In the rows, 128 means zero.
The same turns and mirrors carry the whole set onto itself, and each row onto the other rows of its family. Which rows share a family with each named row? Give them in list order.
These 32 rows form 4 families of 8 rows each.
z_664: [165 150 122 152 133 132 120 135 146 115 145]
z_687: [132 174 136 127 148 125 125 126 128 155 147]
z_734: [ 95 146 133 132 130 112 114 155 106 150 130]
z_628: [131 119 118 156 119 131 128 169 124 123 110]
z_23: [117 118 134 171 143 124 115 146 118 156 147]
z_924: [ 91 152 130 141 119 136 125 152 111 152 122]
z_501: [125 130 118 164 158 128 108 136 116 139 162]
z_861: [160 146 130 164 129 136 114 145 142 107 138]
z_824: [141 173 138 134 148 134 130 133 141 151 152]
z_631: [132 170 132 123 108 133 127 154 127 121 118]
z_941: [126 162 143 143 138 143 117 113 132 158 148]
z_770: [116 140 119 144 119 156 102 138 109 122 155]
z_794: [128 126 122 162 156 111 106 135 125 144 156]
z_888: [129 152 132 131 114 154 110 140 101 124 155]
z_620: [139 150 144 143 153 111 130 158 149 148 112]
z_489: [115 123 128 159 157 120 107 143 129 153 154]
z_260: [165 127 131 157 140 137 119 131 146 131 135]
z_151: [123 123 121 164 126 125 114 173 130 115 120]
z_822: [137 146 130 142 146  99 129 159 147 140 111]
z_382: [ 90 151 140 133 128 124 112 158 114 146 119]
z_546: [127 140 127 154 156 104 121 155 153 139 116]
z_647: [130 167 142 125 146 142 118 124 127 154 147]
z_492: [163 139 123 154 144 141 119 140 144 121 149]
z_624: [ 96 147 130 122 141 123 118 151 114 158 133]
z_326: [131 162 143 121 112 129 124 159 140 127 111]
z_417: [113 121 122 151 122 124 101 163 114 115 119]
z_269: [126 122 117 157 115 118 108 166 123 111 129]
z_148: [125 131 120 148 107 159 113 136 120 129 156]
z_615: [139 163 127 128 114 151 131 137 138 127 110]
z_412: [141 167 134 128 115 147 124 153 128 116 112]
z_399: [132 150 140 149 152 116 132 146 137 155 102]
z_600: [123 149 124 142 115 146 104 132 105 124 163]

Which other rows belong to the same family as z_822? z_664, z_687, z_734, z_631, z_794, z_269, z_600
Which other rows belong to the same family as z_492? z_770, z_620, z_489, z_151, z_382, z_647, z_412
Which other rows belong to the same family as z_941? z_628, z_23, z_924, z_260, z_148, z_615, z_399

The same turns and mirrors carry the whole set onto itself, and each row onto the other rows of its family. Which rows share a family with each named row? Give them in list order.
These 30 rows form 5 families of 6 rows each.
z_73: [127 118 130 155 124 164 124 167 142]
z_765: [146 130  91 110 146 122 122 176 166]
z_506: [132 137 111 120 126 113 129 144 189]
z_124: [144 132  92 112 150 126 114 177 160]
z_769: [137 139 116 115 121 114 131 147 184]
z_698: [137 131  89 114 149 133 110 181 165]
z_456: [128 140 112 116 125 117 123 142 187]
z_211: [131 128 112 112 124 113 131 153 186]
z_775: [136 150 125 150 123 151 144 142 143]
z_860: [126 126 128 103 134 133 145 188 165]
z_613: [136 145 141 141 124 153 134 132 152]
z_936: [142 130 126 137 126 150  94 145 133]
z_202: [126 122 130  94 126 141 133 179 174]
z_478: [145 131 112 140 131 151  93 145 139]
z_596: [146 138 121 135 131 148  90 144 139]
z_350: [118 128 132 102 134 133 141 183 168]
z_895: [147 146 137 148 129 152 134 139 142]
z_777: [143 128  90 114 137 124 110 180 163]
z_574: [142 139 118 139 124 145  86 146 143]
z_243: [123 120 133 148 126 165 119 178 143]
z_899: [118 131 132 104 138 140 143 181 168]
z_511: [127 120 131 144 132 170 127 175 138]
z_112: [115 120 126 144 116 159 121 170 138]
z_88: [127 125 128  96 135 126 136 182 166]
z_405: [137 151 144 144 123 148 139 143 153]
z_669: [140 130 108 120 122 127 133 151 191]
z_354: [155 134  95 103 146 135 119 177 165]
z_719: [123 125 128 149 130 165 121 184 144]
z_838: [138 141 119 130 125 147  98 146 126]
z_9: [143 148 141 149 126 150 139 142 153]

Which other rows belong to the same family as z_775? z_202, z_112, z_669, z_354, z_838
Which other rows belong to the same family as z_478? z_769, z_860, z_613, z_777, z_511
Which other rows belong to the same family as z_73? z_765, z_211, z_936, z_895, z_88

The same turns and mirrors carry the whole set onto itself, and each row onto the other rows of its family. Which rows share a family with each named row? Give them in list order.
These 16 rows form 4 families of 4 rows each.
z_542: [126 126 128 110 126 137 144 114  96 118 115 147 113 100 100 125 142 122
 127 156 123]
z_396: [125  99 101 103 135 153 145 117 118 139 147 145  93 135  98 142 122 167
 120 163 114]
z_618: [125 113 131 137 150 141 124 133 121 152 163  98 131  80 133 131 103 150
 133 138  96]
z_257: [124 108 127 136 147 149 113 136 127 149 160 104 124  92 130 124  91 140
 127 130  92]
z_834: [120  96 111 101 133 153 152 121 125 151 154 144 106 135  94 147 130 169
 129 162 107]
z_694: [132 128 147 106 129 135 150 119  97 123 123 144 121 102  97 125 146 125
 138 147 119]
z_480: [141 131 133 103 131 133 143 120  97 111 121 142 117 103  94 113 133 133
 133 144 113]
z_133: [141  90 120 132 129 127 131 102 151 148 162 121 138 115 134 118 112 118
 121 127 149]
z_792: [134 103 110 104 134 163 144 120 128 146 140 150  95 130  97 150 123 166
 124 160 106]
z_689: [139  89 115 116 132 125 133 105 144 150 148 120 156 116 137 111 117 125
 130 129 148]
z_157: [130 108 124 138 142 146 117 122 117 144 162  98 135  82 143 126 101 147
 118 139  98]
z_168: [141 121 127 139 144 149 120 123 126 151 155  96 133  77 136 124 104 154
 126 138 103]
z_327: [141  92 124 124 134 119 143 104 152 156 160 122 144 116 132 121 116 125
 138 129 150]
z_424: [115  93  94 111 128 150 149 122 128 144 143 138 110 138  87 142 128 157
 125 162 107]
z_384: [138 123 134 108 127 147 146 116 101 126 106 144 121 101 100 133 149 128
 130 151 126]
z_356: [147  97 118 138 128 134 138  99 157 160 153 114 137 117 131 125 112 122
 132 132 147]

Which other rows belong to the same family as z_356? z_792, z_168, z_384
Which other rows belong to the same family as z_133? z_542, z_396, z_157

The same turns and mirrors carry the whole set onto itself, and each row onto the other rows of its family. Which rows share a family with each named row? Give them in list order.
These 32 rows form 4 families of 8 rows each.
z_881: [118 116  92 122 152 108 106 142 131 115  88 134 138 134 134 133 121 129
 152 133 132]
z_488: [102 104 120  94 108 123 106 156 129 120 125 138 129 103 122 123 119 139
 114 132 132]
z_576: [121 129 102 132 144 112 108 128 136 119 106 132 128 130 137 130 113 117
 167 142 123]
z_731: [138 107 125 136 130 144  71 141 129 117 123 140 105 109 144 130 156 145
 134 151 110]
z_107: [127 108 135 120 135  98 162 140 144 116 100 139 122 117 112 153 106 132
 132 117 147]
z_139: [139 115 116 129 129 148  74 142 124 129 105 138 127 110 142 137 155 132
 135 150 114]
z_632: [108 124 120 101 103 119 111 151 133 123 117 138 119  95 135 132 112 134
 105 126 144]
z_390: [142  90 169 122 111 135 113 150 141 124 117 151  93  92 132 145 132 141
 106 142 127]
z_864: [139 124 133 130 141 155  87 142 115 126 125 155 108 107 147 141 155 131
 132 147 121]
z_105: [110  89 118 135 115 135 129 113 100 120  94 144 116 106 120 149 129 140
 124 131 143]
z_238: [164 103 154 164 152 115 128 141 134 115 104 150 118 130 127 150 131 145
 152 148 130]
z_696: [107 114 104 103 116 108 104 160 142 114 124 148 124  99 128 131 118 128
 107 126 134]
z_468: [146 101 166 135 111 139 126 140 143 113 133 144  87  97 121 152 138 146
 111 136 125]
z_797: [114 128 103 126 144 109 104 132 137 106 102 148 137 142 134 130 138 125
 158 126 129]
z_656: [163 112 140 163 158 119 126 125 144 113  99 142  98 123 135 160 142 137
 152 135 124]
z_162: [126  92 128 126 125  87 147 138 159 107 100 125 119 118 110 141 107 147
 134 120 136]
z_638: [140 116 130 118 128 143  76 140 132 127 123 147 117 122 146 131 149 132
 131 165 116]
z_547: [156 125 142 124 143 110 102 163 163 108 132 125 120 110 152 135 115 133
 121 118 120]
z_5: [124 101 142 128 135  97 158 141 150 100 117 141  99 120 114 148 106 142
 128 117 143]
z_528: [109  91 117 132 123 131 130 118 110 124  92 154 107 115 103 148 146 144
 145 149 137]
z_175: [157  93 137 157 160 127 122 132 140 105 105 141 107 135 120 154 145 141
 158 143 113]
z_658: [155 128 140 123 149 109 104 169 174 108 128 134 108 124 136 136 129 135
 139 138 114]
z_893: [153 136 143 121 132  97 103 162 161 114 136 129 102 123 128 131 121 126
 129 123 120]
z_303: [111  80 116 136 133 144 130 119 113 117  88 151 125 102 129 151 139 150
 136 144 137]
z_549: [100 114 106  92 113 126 105 138 139 117 121 130 109  95 129 133 130 132
 114 119 128]
z_589: [150  88 157 130 121 133 128 148 136 126 122 131  91  84 122 153 124 152
 107 141 129]
z_830: [123 126  89 135 153 110 119 131 132 105 104 128 132 136 123 141 127 134
 158 127 130]
z_975: [145 131 140 134 151 104 107 166 173 111 130 144 111 128 133 130 122 125
 122 122 130]
z_661: [158 103 155 154 148 137 128 122 133 115  98 130 102 130 127 155 141 147
 157 143 123]
z_178: [143  87 158 125 121 131 125 152 137 112 117 148  99  95 120 153 147 160
  98 125 134]
z_629: [119  87 118 124 113 142 124 116 101 118  91 135 114 103 122 156 135 149
 141 147 127]
z_938: [125 102 128 138 135 103 156 143 142 102  98 131 108 108 109 155 109 143
 132 104 141]

Which other rows belong to the same family as z_589? z_488, z_731, z_107, z_797, z_656, z_893, z_303
Which other rows belong to the same family as z_549? z_576, z_864, z_238, z_162, z_547, z_528, z_178
Which other rows belong to the same family as z_632? z_881, z_468, z_638, z_175, z_975, z_629, z_938

The same turns and mirrors carry the whole set onto itself, and each row onto the other rows of its family. Which rows share a family with each named row? Give them in list order.
These 18 rows form 3 families of 6 rows each.
z_550: [107 118  79 160 103 142 170 155 122 140 165 106  98]
z_279: [107  95  79 168 132 118 139 132 125 145 104 102 103]
z_442: [113 131 100 140 122 155 176 126 106 113 157 112 107]
z_293: [103 123 115 153 141 143 129 105  94 123 127 115 120]
z_122: [110 138  98 140 117 163 170 107 112 133 155 126 110]
z_404: [107 109  86 161 132 127 123 120 129 145 101  90 115]
z_579: [ 95 102  98 175 126 125 131 154  97 127 140  99 109]
z_984: [110 121  99 163 118 139 133 156  83 153 154 126 107]
z_817: [120 116  74 158 117 128 125 144 125 177 117 104 107]
z_299: [123 127  82 156  97 132 134 166 119 150 148  90 105]
z_778: [122 129  80 133 122 149 169 106 141 134 120  96 108]
z_979: [116 127  70 142 110 145 162 115 151 157 126 101 105]
z_239: [ 99 101 102 173 134 126 146 143  90 121 139 118 103]
z_13: [124 145 109 140 110 153 137 132  94 130 160 117 114]
z_735: [120 136 100 140 129 150 126 104 100 160 125 130 118]
z_324: [108 115 104 152 144 136 142  97 104 129 111 123 111]
z_867: [113 112  74 153 110 136 172 155 130 130 145  90 101]
z_212: [133 143  86 132 111 146 127 111 133 154 120  97 117]

Which other rows belong to the same family as z_13? z_984, z_817, z_299, z_735, z_212
Which other rows belong to the same family as z_324? z_279, z_442, z_778, z_239, z_867

The same turns and mirrors carry the whole set onto itself, and each row onto the other rows of its family. Which rows share a family with each named row? Give them in list order.
These 40 rows form 5 families of 8 rows each.
z_965: [110 141 124 136 134 141 112 113 152 136]
z_208: [128  93 100 151 137 136 163 149 124 146]
z_639: [108 120 116 147 116 139 106 105 145 123]
z_802: [146 139 134 149 139 122 118 136 143 129]
z_438: [118 123 112 143 117 142 103 112 152 122]
z_452: [114  98 101 162 144 144 168 139 125 140]
z_879: [110 127 104 150 126 140 106 107 158 135]
z_622: [104 126 108 155 133 135 108 103 149 137]
z_784: [124 109  92 173 149 139 154 130 151 154]
z_363: [103 122 116 152 105 133 132 117 165 152]
z_185: [119  94 113 148 118 124 173 144 133 128]
z_789: [106 135 117 134 122 125 117 104 147 146]
z_922: [116 142 119 136 138 120 114 109 143 146]
z_206: [117  97 109 153 118 127 171 153 140 134]
z_681: [132  92 103 149 137 135 162 151 122 142]
z_292: [128 101 107 160 150 141 164 145 118 130]
z_209: [130  91 103 147 131 137 163 151 123 141]
z_343: [145  96 118 152 112 147 146 141 134 113]
z_368: [114 141 126 135 134 140 110 115 149 133]
z_2: [155 113 111 165 154 136 144 144 133 128]
z_533: [129 131 115 146 132 137  99 116 147 119]
z_959: [121 134 106 151 142 135 102 112 153 133]
z_826: [127 107 108 156 148 116 171 147 132 137]
z_95: [133 101 117 149 133 119 169 150 128 122]
z_809: [130 108 110 157 142 120 167 158 136 135]
z_86: [115  91 100 161 107 150 156 128 151 140]
z_508: [131 102 115 150 126 124 166 160 133 125]
z_136: [125 139 127 131 131 122 110 113 137 133]
z_352: [116 132 125 129 114 127 113 109 141 133]
z_823: [123 126 122 147 130 134 101 112 137 116]
z_524: [113  99 104 156 133 121 176 140 139 142]
z_120: [114  92 105 157 128 147 168 139 123 132]
z_517: [112 139 127 133 129 142 111 115 150 131]
z_771: [109 139 125 134 129 142 112 113 151 135]
z_559: [119 132 114 155 146 131 103 109 142 130]
z_586: [127  90 100 149 132 137 164 149 124 144]
z_123: [126  95 112 154 134 145 163 144 116 122]
z_650: [116 103 103 159 134 123 171 153 142 144]
z_626: [130 121 135 140  97 133 123 129 148 122]
z_535: [120 139 114 161 146 121 127 124 159 159]

Which other rows belong to the same family as z_363? z_802, z_784, z_343, z_2, z_86, z_626, z_535
Which other rows belong to the same family as z_208? z_965, z_681, z_209, z_368, z_517, z_771, z_586
Which other rows belong to the same family as z_123? z_452, z_789, z_922, z_292, z_136, z_352, z_120

